128 stands for zero in the data rows.
Some points, one per row:
[145, 168, 137, 190, 135, 164, 168, 142, 160, 151, 157, 157, 124, 108, 118, 98, 135, 161, 157, 138, 148]
[149, 157, 138, 169, 161, 178, 176, 156, 157, 148, 159, 151, 134, 121, 104, 87, 125, 133, 140, 152, 126]
[124, 134, 119, 114, 131, 158, 163, 151, 142, 171, 143, 142, 161, 141, 135, 155, 140, 140, 111, 94, 115]
[125, 122, 120, 117, 143, 152, 138, 118, 95, 109, 90, 103, 68, 100, 134, 173, 180, 164, 88, 87, 126]
[127, 118, 125, 85, 134, 126, 124, 138, 116, 125, 117, 127, 111, 160, 127, 128, 124, 190, 159, 126, 93]
[141, 136, 146, 158, 155, 137, 139, 145, 154, 141, 155, 149, 102, 114, 113, 107, 115, 117, 145, 153, 152]
[135, 146, 129, 164, 131, 158, 167, 142, 145, 135, 143, 137, 125, 117, 127, 107, 142, 171, 152, 147, 146]
[116, 115, 123, 112, 96, 103, 105, 100, 119, 119, 106, 102, 117, 124, 147, 147, 143, 143, 135, 114, 138]
[147, 164, 147, 161, 148, 180, 177, 162, 163, 175, 155, 161, 131, 101, 110, 113, 127, 161, 144, 127, 147]
[146, 146, 146, 148, 175, 175, 163, 169, 147, 137, 158, 152, 135, 131, 101, 90, 116, 127, 135, 154, 123]
[84, 78, 90, 61, 102, 95, 93, 116, 96, 108, 102, 102, 142, 157, 157, 172, 150, 117, 98, 106, 92]
[142, 145, 142, 139, 116, 129, 135, 126, 132, 154, 134, 125, 116, 87, 82, 85, 96, 141, 159, 159, 173]
[124, 127, 130, 133, 145, 133, 125, 130, 121, 146, 124, 130, 146, 108, 96, 121, 97, 111, 118, 107, 128]
[130, 128, 132, 108, 155, 169, 160, 167, 135, 155, 137, 140, 114, 113, 113, 132, 129, 166, 145, 145, 144]
[103, 107, 117, 138, 144, 143, 121, 94, 104, 119, 150, 156, 146, 131, 145, 158, 135, 121, 109, 94, 124]
[86, 70, 89, 30, 81, 56, 54, 84, 74, 97, 79, 78, 153, 178, 172, 207, 159, 120, 92, 90, 91]
[126, 131, 129, 127, 134, 142, 134, 125, 119, 141, 132, 118, 131, 123, 122, 122, 143, 178, 146, 118, 97]
[145, 144, 149, 164, 141, 136, 138, 141, 156, 143, 164, 164, 105, 113, 121, 118, 121, 132, 154, 144, 147]
[145, 143, 139, 154, 138, 134, 131, 118, 121, 111, 123, 134, 141, 122, 110, 94, 99, 112, 137, 155, 147]
[147, 145, 145, 142, 154, 152, 144, 150, 141, 146, 153, 154, 111, 113, 101, 114, 118, 138, 143, 148, 143]
[147, 140, 149, 121, 151, 158, 153, 162, 142, 166, 141, 144, 131, 119, 107, 121, 103, 110, 121, 130, 132]
[130, 146, 124, 150, 118, 148, 159, 148, 139, 134, 113, 99, 149, 121, 115, 74, 81, 129, 165, 144, 100]
[134, 136, 140, 154, 150, 147, 150, 147, 149, 128, 142, 137, 131, 129, 129, 117, 120, 120, 129, 142, 130]
[93, 99, 94, 118, 85, 92, 105, 90, 114, 94, 102, 103, 152, 150, 166, 149, 155, 118, 108, 96, 103]
[147, 144, 147, 171, 142, 146, 152, 139, 154, 141, 153, 151, 109, 102, 116, 102, 114, 130, 146, 145, 150]
[145, 144, 144, 150, 150, 140, 141, 137, 152, 146, 149, 150, 125, 121, 121, 113, 101, 100, 125, 129, 137]
[136, 150, 132, 144, 111, 146, 146, 124, 120, 136, 116, 117, 147, 131, 130, 139, 142, 150, 117, 98, 127]
[134, 143, 132, 150, 139, 141, 129, 113, 113, 119, 127, 127, 139, 113, 110, 92, 127, 125, 122, 152, 140]
[88, 86, 72, 82, 75, 70, 76, 64, 66, 48, 67, 59, 178, 178, 170, 149, 167, 118, 93, 100, 73]
[134, 136, 125, 119, 121, 142, 133, 124, 108, 127, 121, 134, 126, 117, 109, 104, 93, 90, 107, 123, 136]
[111, 91, 127, 62, 119, 87, 78, 116, 102, 122, 104, 105, 100, 132, 134, 173, 134, 132, 130, 131, 130]
[123, 112, 140, 95, 159, 126, 113, 140, 124, 135, 132, 130, 98, 94, 75, 100, 94, 115, 147, 183, 169]
[130, 121, 137, 130, 117, 93, 103, 110, 133, 121, 129, 125, 118, 137, 145, 132, 123, 114, 135, 134, 136]
[119, 115, 113, 124, 113, 95, 105, 125, 144, 108, 112, 108, 151, 178, 171, 147, 126, 57, 80, 101, 106]
[140, 127, 149, 143, 159, 124, 126, 140, 154, 128, 147, 141, 128, 142, 125, 115, 97, 80, 123, 141, 122]
Then 16 other points, each followed by its number:
[137, 126, 137, 124, 149, 137, 133, 146, 137, 143, 151, 146, 134, 134, 121, 125, 116, 120, 135, 146, 125] 0
[89, 84, 94, 68, 72, 64, 75, 86, 95, 113, 94, 100, 153, 170, 188, 201, 161, 110, 89, 78, 102] 1
[137, 142, 133, 151, 137, 142, 137, 125, 128, 116, 121, 129, 138, 118, 105, 81, 98, 116, 148, 158, 150] 2
[141, 138, 142, 135, 127, 99, 104, 124, 133, 132, 140, 125, 93, 107, 110, 109, 95, 125, 159, 160, 152] 3
[147, 160, 143, 180, 144, 157, 159, 134, 151, 134, 144, 141, 122, 104, 117, 94, 129, 136, 138, 141, 137] 4
[130, 128, 137, 148, 133, 119, 125, 130, 151, 137, 149, 142, 81, 102, 122, 122, 122, 113, 147, 148, 153] 5
[138, 148, 127, 154, 125, 148, 155, 134, 139, 135, 139, 138, 115, 102, 115, 108, 143, 190, 167, 153, 162] 6
[148, 158, 147, 154, 141, 160, 165, 149, 156, 167, 148, 156, 109, 93, 104, 110, 117, 149, 150, 132, 155] 7
[144, 129, 159, 110, 162, 133, 132, 164, 151, 171, 156, 162, 81, 101, 108, 139, 101, 121, 144, 154, 162] 8
[82, 90, 76, 94, 52, 52, 55, 43, 63, 49, 52, 56, 161, 163, 169, 153, 162, 126, 108, 88, 99] 9
[130, 150, 122, 167, 112, 134, 151, 119, 136, 119, 127, 123, 141, 135, 139, 98, 144, 196, 156, 109, 88] 10
[110, 117, 110, 86, 108, 129, 120, 120, 96, 116, 95, 96, 129, 116, 114, 143, 144, 154, 125, 123, 122] 11
[122, 129, 121, 136, 99, 100, 107, 93, 103, 103, 111, 109, 130, 135, 157, 150, 143, 126, 123, 109, 141] 12
[128, 120, 137, 103, 136, 125, 118, 135, 118, 141, 125, 129, 138, 143, 142, 168, 140, 129, 114, 114, 111] 13
[116, 120, 130, 110, 155, 141, 126, 127, 101, 126, 116, 127, 157, 117, 82, 111, 98, 82, 90, 110, 122] 14
[128, 135, 121, 122, 122, 146, 137, 127, 118, 130, 120, 119, 137, 119, 116, 113, 126, 146, 131, 135, 132] 15
Which of these numbered points is nearest to each point below, ignoring the direction in which the first points spread most? Its number follows each.
[134, 118, 106, 107, 132, 130, 132, 138, 122, 78, 100, 122, 132, 182, 135, 84, 122, 173, 153, 146, 78] > 10
[89, 98, 83, 101, 72, 87, 92, 78, 93, 91, 87, 83, 176, 173, 173, 161, 166, 124, 89, 83, 81] > 4
[141, 152, 126, 173, 115, 141, 149, 122, 150, 138, 145, 137, 109, 97, 120, 105, 149, 185, 175, 153, 164] > 6
[146, 127, 143, 143, 167, 140, 143, 158, 154, 136, 158, 157, 107, 127, 108, 99, 105, 108, 143, 170, 134] > 0
[129, 128, 120, 124, 130, 141, 128, 121, 102, 111, 119, 115, 132, 125, 117, 119, 131, 137, 120, 131, 122] > 15
[131, 140, 138, 159, 119, 125, 135, 134, 164, 149, 152, 144, 118, 128, 144, 128, 131, 129, 134, 122, 140] > 1
[137, 147, 132, 146, 127, 159, 163, 147, 150, 162, 145, 148, 98, 85, 103, 122, 130, 153, 141, 124, 151] > 7
[123, 119, 130, 157, 146, 123, 123, 120, 125, 107, 123, 112, 150, 123, 104, 80, 86, 98, 139, 137, 98] > 2
[141, 127, 143, 132, 174, 139, 141, 157, 150, 151, 161, 158, 106, 124, 109, 111, 107, 107, 138, 162, 133] > 0
[115, 107, 132, 89, 126, 106, 101, 132, 122, 142, 128, 136, 97, 122, 137, 174, 126, 127, 124, 119, 143] > 8
[145, 142, 137, 134, 151, 168, 152, 148, 133, 128, 138, 127, 142, 123, 107, 108, 121, 136, 129, 144, 128] > 15
[137, 116, 142, 105, 130, 97, 99, 128, 138, 138, 142, 146, 77, 99, 113, 140, 127, 152, 162, 165, 156] > 3
[106, 84, 106, 96, 120, 93, 84, 99, 99, 81, 99, 92, 127, 146, 137, 122, 130, 108, 121, 138, 106] > 2
[138, 136, 135, 128, 142, 152, 144, 142, 134, 137, 129, 129, 100, 95, 100, 105, 111, 135, 143, 153, 149] > 11
[126, 114, 143, 103, 130, 124, 133, 148, 140, 165, 141, 147, 92, 86, 108, 145, 102, 127, 150, 142, 182] > 8
[134, 133, 151, 120, 150, 152, 145, 163, 148, 167, 140, 145, 112, 118, 125, 156, 119, 125, 124, 124, 143] > 13
[122, 114, 129, 112, 112, 86, 82, 92, 110, 110, 107, 119, 127, 137, 165, 176, 139, 122, 116, 108, 136] > 12
[129, 137, 126, 122, 111, 137, 144, 132, 119, 156, 121, 123, 126, 116, 125, 144, 141, 153, 126, 106, 143] > 7
[88, 100, 82, 76, 60, 82, 88, 75, 69, 84, 68, 70, 181, 166, 169, 170, 168, 137, 89, 80, 87] > 15
[147, 161, 135, 182, 141, 162, 170, 147, 159, 143, 151, 154, 122, 116, 116, 96, 133, 153, 153, 145, 147] > 4
[137, 124, 112, 78, 110, 141, 156, 158, 126, 113, 92, 141, 120, 158, 133, 137, 130, 179, 140, 115, 116] > 11
[144, 140, 153, 125, 170, 177, 170, 183, 152, 176, 159, 157, 114, 108, 100, 126, 117, 139, 135, 143, 144] > 13
[128, 125, 123, 135, 135, 114, 109, 114, 122, 105, 123, 123, 124, 136, 119, 115, 113, 113, 137, 147, 134] > 2
[145, 157, 146, 186, 134, 148, 166, 150, 174, 160, 165, 164, 121, 122, 132, 110, 122, 127, 149, 127, 142] > 1
[128, 120, 121, 121, 147, 141, 139, 152, 142, 136, 145, 142, 139, 140, 119, 115, 126, 116, 121, 140, 111] > 0
[115, 116, 117, 88, 123, 116, 105, 117, 87, 104, 94, 114, 142, 144, 125, 156, 136, 138, 117, 119, 113] > 15
[118, 120, 118, 122, 105, 102, 100, 93, 104, 104, 104, 105, 128, 137, 146, 142, 145, 129, 124, 121, 129] > 12
[148, 133, 154, 142, 180, 155, 147, 165, 158, 147, 161, 157, 118, 132, 109, 111, 107, 105, 136, 158, 131] > 0
[152, 163, 142, 165, 135, 164, 178, 157, 164, 171, 154, 159, 118, 94, 106, 110, 121, 145, 143, 132, 160] > 7
[127, 127, 135, 155, 126, 122, 132, 133, 158, 137, 142, 151, 98, 111, 129, 127, 115, 118, 147, 138, 156] > 5
[131, 125, 137, 141, 126, 102, 104, 109, 126, 117, 121, 129, 125, 142, 149, 152, 130, 116, 131, 126, 126] > 12
[138, 148, 133, 142, 108, 128, 136, 126, 144, 154, 140, 148, 99, 86, 111, 125, 143, 188, 167, 138, 167] > 6
[147, 155, 138, 172, 151, 164, 158, 132, 139, 125, 136, 135, 121, 114, 109, 83, 125, 138, 137, 142, 136] > 4
[154, 146, 158, 164, 152, 135, 142, 152, 177, 166, 170, 172, 111, 119, 140, 139, 120, 122, 140, 129, 147] > 1
[130, 111, 135, 81, 143, 120, 104, 139, 95, 123, 116, 134, 111, 132, 106, 122, 74, 54, 100, 132, 129] > 14
[148, 166, 142, 194, 134, 160, 166, 134, 147, 140, 149, 148, 116, 103, 112, 91, 126, 147, 146, 136, 145] > 4
[130, 147, 133, 151, 122, 148, 142, 116, 114, 129, 116, 133, 150, 110, 113, 110, 96, 75, 93, 91, 138] > 14
[137, 119, 150, 125, 167, 123, 118, 143, 135, 122, 141, 141, 111, 133, 122, 123, 107, 103, 141, 160, 126] > 0
[129, 141, 124, 162, 114, 143, 156, 137, 160, 150, 152, 151, 156, 143, 150, 130, 141, 135, 118, 106, 118] > 1
[109, 114, 122, 137, 106, 93, 107, 117, 144, 110, 118, 118, 152, 170, 185, 163, 131, 52, 76, 94, 124] > 1
[119, 109, 136, 146, 157, 107, 97, 109, 118, 99, 130, 126, 150, 128, 107, 94, 89, 61, 108, 129, 117] > 14
[145, 159, 141, 142, 141, 178, 179, 166, 159, 182, 162, 159, 108, 90, 97, 124, 121, 153, 136, 131, 154] > 7
[91, 64, 115, 39, 130, 86, 78, 121, 93, 115, 109, 103, 107, 142, 137, 177, 131, 109, 112, 132, 112] > 8
[129, 122, 141, 108, 131, 124, 129, 151, 152, 172, 151, 153, 86, 103, 128, 163, 123, 129, 138, 127, 153] > 8
[133, 142, 131, 130, 119, 132, 135, 123, 119, 130, 120, 119, 131, 115, 130, 144, 137, 148, 126, 114, 137] > 7
[84, 93, 74, 81, 45, 71, 74, 49, 53, 62, 48, 52, 160, 150, 160, 156, 168, 149, 102, 84, 102] > 9
[131, 136, 134, 131, 140, 154, 152, 145, 140, 156, 141, 140, 110, 108, 117, 132, 141, 182, 161, 155, 162] > 6
[136, 125, 156, 93, 136, 98, 95, 131, 133, 158, 139, 129, 83, 97, 107, 134, 87, 121, 156, 167, 170] > 3
[135, 142, 147, 151, 136, 146, 149, 152, 161, 161, 145, 143, 129, 122, 129, 134, 119, 120, 133, 119, 136] > 1
